Rotation paths and how fast each direction turns (degrees per step)
Each turn is a multiple of 5 degrees from 10 to 175, or 0.
Each row of a path follows its step; steps can be skipped.
path 1
step 0: [ 18 -16  15  13   5  -2   1  10 -20  19  -5   9  -7   2  10   0   8   1
  13 -12   1  -2 -11  -3  24 -11   5 -17 -14 -16  -1   5  -7  12  -8 -15
  14  -3   9  -6  31 -15   6  13   0   4 -24  14 -12  25 -11  -7 -19 -11]
step 1: [ 16 -12  16  -4  -2 -12   4   9   4  20   5 -12  -2  -7  -3   5 -17 -23
  -8  -3  11   5   9  11  17 -23  -2  -9 -11 -34  -1  -1 -11   4   0   2
  21 -10  17 -21   0   9  -5  17 -20  -2  -5  -6 -22   9  -7  19   9   8]
step 2: [ 19 -25 -12 -24 -13   0  -6 -11   7   2 -10   2  -9 -13  -8   7 -14  -6
  12   1   6  -1  24  -6  -4  -5  16   9  11 -18  -6  -2   5   7   3  -8
   5 -13  -3   5  -3  -8 -24 -11 -18 -26   5   2 -34  21 -13   4  10  -1]
step 3: [ 11 -11 -19   4   3  -4   3 -25   5 -22  16  17 -28   2   2   1  -7  -7
  -1   7 -15  -5  17 -10   8  14   0 -21  15  -9   4  -4  24   5  14  -8
  -3  -1  28  10 -13   9 -16  18   2 -18   4  -8 -13  14  -1   2  -4 -16]
step 4: [  9 -14  -9   8  -6  -6   8  -4  19  -9  14  -7 -20   5   7   3 -10   2
   1  -1 -16  -1  12 -12 -10   2  31 -12   6   2  -5  14 -22  -9  23  -6
  -5  16   1   0  -2   0 -12  22 -15   4 -16 -17  23  14   8 -16 -22 -11]
step 5: [  5 -13  -3  26  12  22   6  -2   4  28  14  -4 -17   8   0  13  -2  11
   8 -15  -7   4  21 -17 -17   2  -2  -9 -16  -7   4 -19 -17 -13   1  -5
   2  -3 -15 -13  10  -7 -13  29  15  -8  -4  -2   9   6  -7 -17 -12  16]
step 6: [  8  -4  -5   7   4  26   7  27  15   8   8  -2 -10  13   3   2   7 -23
  13   6 -12   8  29 -20  -8 -20   3  -5 -17   8   6   5 -14  17 -12   3
  21  -1   3 -25   8   7  14   3  15   1   7  -5 -14   4 -22   4   4  -8]
step 7: [  9  -5   3   2 -12  16   6   3 -19   2  -8 -14  -9  -4  -5  -3  -7  -7
  -2 -12 -30  11  18 -22  20 -10   3  25  -4   3 -14 -11   4  11 -19  15
   7 -22   9   0  11   4   1  -8  -3   8   0 -23  -6  31  -9  11   4 -17]
step 8: [ 35  -7 -12  15  16  19  11 -10 -16 -15  -4   6  15 -16  -4 -12  -3   0
  -7  -5 -16 -10  -5   0  11  -7   8   3  18 -15  -6  -1  -7  27   9  -4
   9 -34   4  -6 -11  -7  -1  12  -1   2  -8   6   1  19   0  19  -8 -13]
step 9: [ 30   8   9  18  -7  -1  21  -8  11 -10   5   7   7 -14  -6   6 -28 -21
   7   5  -3  -8 -13   3   2  -8   5  -7  -4 -23  12  14  -5  -9   3 -17
 -15 -18  -9  16   6   0  -8  19 -11  10 -16  -6 -13   8 -21  -6 -11 -15]
[-1 -2 -2  8 -8 -5 -4  2  2  2  3  2 -6  3 -2  3  1  2 -1  1 -3 -5  0 -3
  0  5  3  2  0  3  0  3 -2  1 -4 -6  2  2 -1 -4 -3  0  2 -1  7  4  0 -1
  4 -2 -2 -4 -1  9] -> 55
[  6   2  -6   2   2   1  -6  -1  -2   4   4 -10   3  -1  -2   2  -6   1
   0  -2  -3  -4  -3   5  -2  -5   2   0   7   1   1  -4   2  -5   1   3
   4   1  -3  -6  -1  -3  -3  -5   0  -3   2   2   4   1   1  -1   0   2] -> 115
[ 2 -5 -1  0 -2 -1  1  0  7  4 -8 -3  5 -1  2  3  2  2  5  2 -9  1 -1  2
  2 -4  3  3  0  0 -1  8 -1  3  1 -2 -4  5 -2  4  2 -4  2 -4 -1 -2  0  1
  0 -2 -4 -7  2 -5] -> 160
[ 1 -2 -1 -3 -4 -1  3 -1  2 -5 -2 -1 -4 -2 -6 10  1  2  2  1  0 -1  7  0
 -2 -3 -3 -1  0 -1  2  2  4  2 -3  6  1 -3  3  1  5 -3  5 -3 -1  2  9  4
  3  1  4  5 -1  3] -> 80
[ 1 -1 -3 -7  4 -4  5  3 -2  1 -3  1 -2  0  0  1 -2  6  3 -6  1 -5 -1 -7
  1  0  1  3 -3  0 -8 -8  2 -4 -4 -1 -2  1 -3  3 -5 -9  2  1  2  0  0  1
 -3  1  0 -1 -2  1] -> 140
path 2
step 0: [-23  -2 -25  -4  -1   0   3  16   2 -15  14   4  18  -5 -12  12  -3 -17
  -5   9  -8  10 -20 -23  -6   8 -29 -11  15   5  -6   0   8  -1  13  17
 -12 -21  28  -4  -6   8   4  -3 -11 -17   2  18 -11   4   4   7   4  10]
step 1: [ -8  16 -10   8 -14 -18   1   8 -12 -36   6   8  20   2  15 -12 -10   4
   5  -4  -7   5  19   3  -5 -14 -11  -5 -23 -11  12  10 -10 -15 -16   0
  -1  -9  11   1 -11 -10  21  17  -1   7  -3  -4   7  19  17 -21  13 -11]
step 2: [  8   9   0 -21 -21  -2   9   5  14   3  -3   5  -8   8 -16 -21   5  11
   1  28   1  14 -10  16  -4 -15  -3 -19  -2  23   8   2   5  -7   4 -17
   8 -22  12  16 -13  10  -1   6 -10   1 -14   8  -6 -28  13 -16  13   8]
step 3: [  5   0  -5   6  19   4  14   0  -6  -6  -4  13   6   2  23   8   7   8
   0  35  -8  13 -14   4  -9  -8  12  11   1  -4  -3 -32 -19   2   1  13
 -22 -16   6 -18  -7   9  12   1  -5  24   5 -18 -15  -5  14 -13  -7   1]
step 4: [ 13  30  -9   2  -2 -24   9  -2   4  11 -25  17 -12  -8  31   2 -10   0
 -16  -5  16 -17  -5 -10   7  -7   5 -13  16  22  24 -12   8  -3   7  -7
  12 -10   2  -6  10   9   7  -8  -8   8   3   1  19  11   2 -11   2 -12]
step 5: [-13  12  -4  12  10   8   1 -17  -5   8 -11  -7  11  17   3  -1  24   5
 -19  15   7   5 -36   6   6  12   7 -18  12  -7   5  -7   6   2  -3  10
 -10  -3  -5  40   2   5 -12   0  20  -6 -12   2  -3  21  12  -7   6  -8]
step 6: [-10  -9 -18   2  26 -15   9  -4  -1 -35   3   5 -14  -4   2 -15 -10 -13
  -1 -17 -10 -11 -19  11 -21  16  -8 -20   2  16  15   3   8  -6  12  10
 -20  -7  -1 -14   0   6  -8 -16   8  -2   9  -4 -13  18   0  -2  -1  13]
step 7: [-18   4  17   6 -14  -8  12   9  -2   3   9 -12   7  19   6   2  -3   6
   5  -2 -13 -22   2  22   0  -7  -4 -22 -18  15   9   6  13   8 -16  11
   9  24   2   7  14   4   0  10 -12  16  12  -2   8  23  19 -20  20  12]
step 8: [ 19 -15  10   6  -8  14  19   0 -15   3   1  10   3  14 -24   1  10  13
  -4   7  -4   0  -1  14   8  13  -8 -13   5   3  16  -4  11  -4  -1 -16
 -11 -14  -1 -26  -5  -4 -39   0  15  10  -2  13  -6 -15  12 -24   2  13]
step 9: [ -9 -13   6  16  -4   3  -1   5  -6   3  -7  -3   5   3  14  11   4 -11
  -5  21   6 -18 -13   5 -11 -17   0 -19 -13   0  11 -28 -17 -14 -11   3
  -5  11   8 -38   7   5   4   5   5  -4  18 -11  -5 -11 -37  -3   1   2]
[ 1  4  5 -3  1 -1  1 -1  4  6 -4 -3  4  5 -4 -4  4 -4  0  2  0 -1  2 -4
 -6 -1  1  2  0  5 -1 -2  0  1  6  0  4  2  1  7  4 -7 -3  6 -4 -3  3  4
  1  0  1 -4  5  1] -> 135
[-3  4 -2  2  8 -4  1  0  3  0 -5 -2 -7  0  0  6  1  0  2  3 -1 -3 -3  1
 -1  7  4 -1  4 -7 -5  5  0 -2  5 -3  3  2  3  0  7  0  4 -2  5  3 -2  2
  3 -1  2  3  2 -3] -> 55
[-4 -1  5  5  6 -2  1 -1  1  0  3  6 -1 -8 -3  1 -1 -6  3  5 -3 -1  1 -1
 -2 -3 -4 -4  2  4 -2  0 -7  6  2  0 -8  1 -1  0  5 -1  1  1 -3 -1 -4 -1
 -4  0 -4 -2 -3 -1] -> 120
path 3
step 0: [ -7  13  13  -2   5  -4  -3   3  10  -9  -7  22   2   1   2   1 -24  20
  11   2  -4  17 -17 -20  17   8   0   3  -6  -9  10  -6  20   2  20  14
 -10 -13 -23 -13   5  14 -17   8 -18  19  -1 -25   9  17   3   3  -5  -6]
step 1: [  0  -5   7   6  12   4   1   2 -12 -20   3  -6  12 -10   5 -41   6  -3
   6  -1  20   1  -5   2 -14  -2   2 -18 -10  14   4  11  13  15 -10  14
  11 -19 -20 -18 -14  -3  16   4  11   5  -3 -17  -9 -14   7  15 -19 -10]
step 2: [-13  -2  -6   9 -20 -11  -2   2  -8  -1   7   9  10  -3 -16  -1   1  14
  -1   1 -20  19 -10   6 -26  11  -3 -21   1  19 -22  -2  -6  -9   4  13
   1   2 -10 -11  37 -10  14  -2  -4  -5  12  -7  15   2 -18  -2 -19  11]
step 3: [  6   4  12 -12 -29   3   0   8  16   3  12  -6  18 -10   1  -7  17   4
  11   1   1  11   6   8  11  12   0 -10 -12 -19  18 -11   9 -10  -9  -5
  -5 -21  -4 -19  12  14 -22  -5 -12  28   8   3   1  17   9   9 -17  17]
step 4: [-11 -10  10  -5  12   5 -25 -25 -10  -3  11   7   9   0   2 -16 -26   5
  -4   3   4   4  13 -23  -2  -2   7   6 -23  13  10  -4  11  -4   8   5
  -8   2   9 -13   4  12  -2  -4   1  -2  17 -15   3  -4  12  20 -32 -24]
step 5: [-12   2  -4  29  10  -9  11   7  13  -8  -2  13  10   5 -23 -18   4  -8
  -9  -9  -1  22   4  -2  -6  -5  23 -14 -12   7  -9  15   9   1  15  -3
 -10  -1 -24 -20   5  -4  20   6  -5   6 -17   7  13   2  17   7 -13  18]
step 6: [  5  -9  -2  -2 -16 -10  -9  10 -13  -2  -5  -1   4 -17  -4 -10  -5   8
  16  15  -6   0  -6  -2   5  -7  10  -5   9   0  -7   8  22 -22  -5  12
   4 -12 -19  -9 -10  -2 -12 -15  -9  -5  23 -21   0  15 -11  -9 -25  37]
step 7: [ -5  -4  10   5 -21  -8 -31 -12  22 -11  19  -5   5   5  -2  -7  -5  10
  17  16  23  -8  -9   4  -2  -5  -6 -12  -9  -2  -2   4   1  -3  -6  15
   3  -5  -8  -6  28  11  15  -3   1  17  13   4  -9   3  31   0 -11 -15]
step 8: [  2   4 -19  16  11   2  -4 -18  12   7   2  12  11 -10  -8 -14  -9  17
  -4 -20  -9  28  -3   4  -6  -1   6  -5  -3  -2   3  -8  12  -1  28  20
  -6 -20 -13 -25  12   5 -22  -8 -16  -2   7  -5   4 -10   0  19   6 -16]
step 9: [-16  12  18  16  11  14  14  -1 -20 -13 -17  -8  24   6   8 -11   8   2
  -2   9   3  13  -4  -7 -13  -3   3 -23 -14  -1 -11   9  23   4 -11  13
   7 -10  -2  -9 -12  20  -4  -8  -7  21   4 -11  14   8   6 -11 -21  14]
[  5   2   5   2   4   3   0  -1  -2  -3  -3   3   0  -1   5   1   1  -4
  -4  -4  -2  -4   6  -4   6  -2   2   1  -2   2  -2   1   3   6   6   2
  -2  -2  -1 -10   3   5  -2   3   0  -2  -2  -2   1  -2   2  -3   2  -6] -> 90
[ 3  1  2  3  3  0 -1 -4  1  1  0  2  2  5 -2  3  0  1  0 -7 -4  2  1 -4
 -5 -4 -6  0 -3 -7  5  3 -2 -2 -3  1  0 -2  6  4 -2  3 -8  2 -5 -1  0  4
  6  0  5  4 -3 -3] -> 80
[-5  2 -5  3  0  0 -4  2  0  2  2 -3 -1 -3  4 -3  0 -5 -1  2 -7  7  5  2
 -4  2 -4  6  3  2 -3  4 -1 -8  2  4 -2 -3  0 -1  1  4  2  4  3 -1 -7  1
  0 -6  2  1  2  0] -> 115
[-7  2  0  3  0  1 -1  0  5  1 -1  4  4  0 -1 -5  3 -5  0 -2 -1  1 -3 -5
 -3  2 -1  1 -2  5 -3  9  2  9  2 -4 -1 -3  1  3 -7 -3 -3 -5  0  0  4  2
 -1 -2 -6  0  2 -2] -> 95
[-6  1 -3  3  5 -6  2  5  7  5 -1  6 -4 -3  0  1 -3 -5  3 -6 -3  0 -1 -1
  0 -1 -1 -4  1 -3  2 -8  0  2  0 -1  4 -4  6 -4  3  0  3 -3  0  0  1 -4
  1  0  2 -1  2  5] -> 130
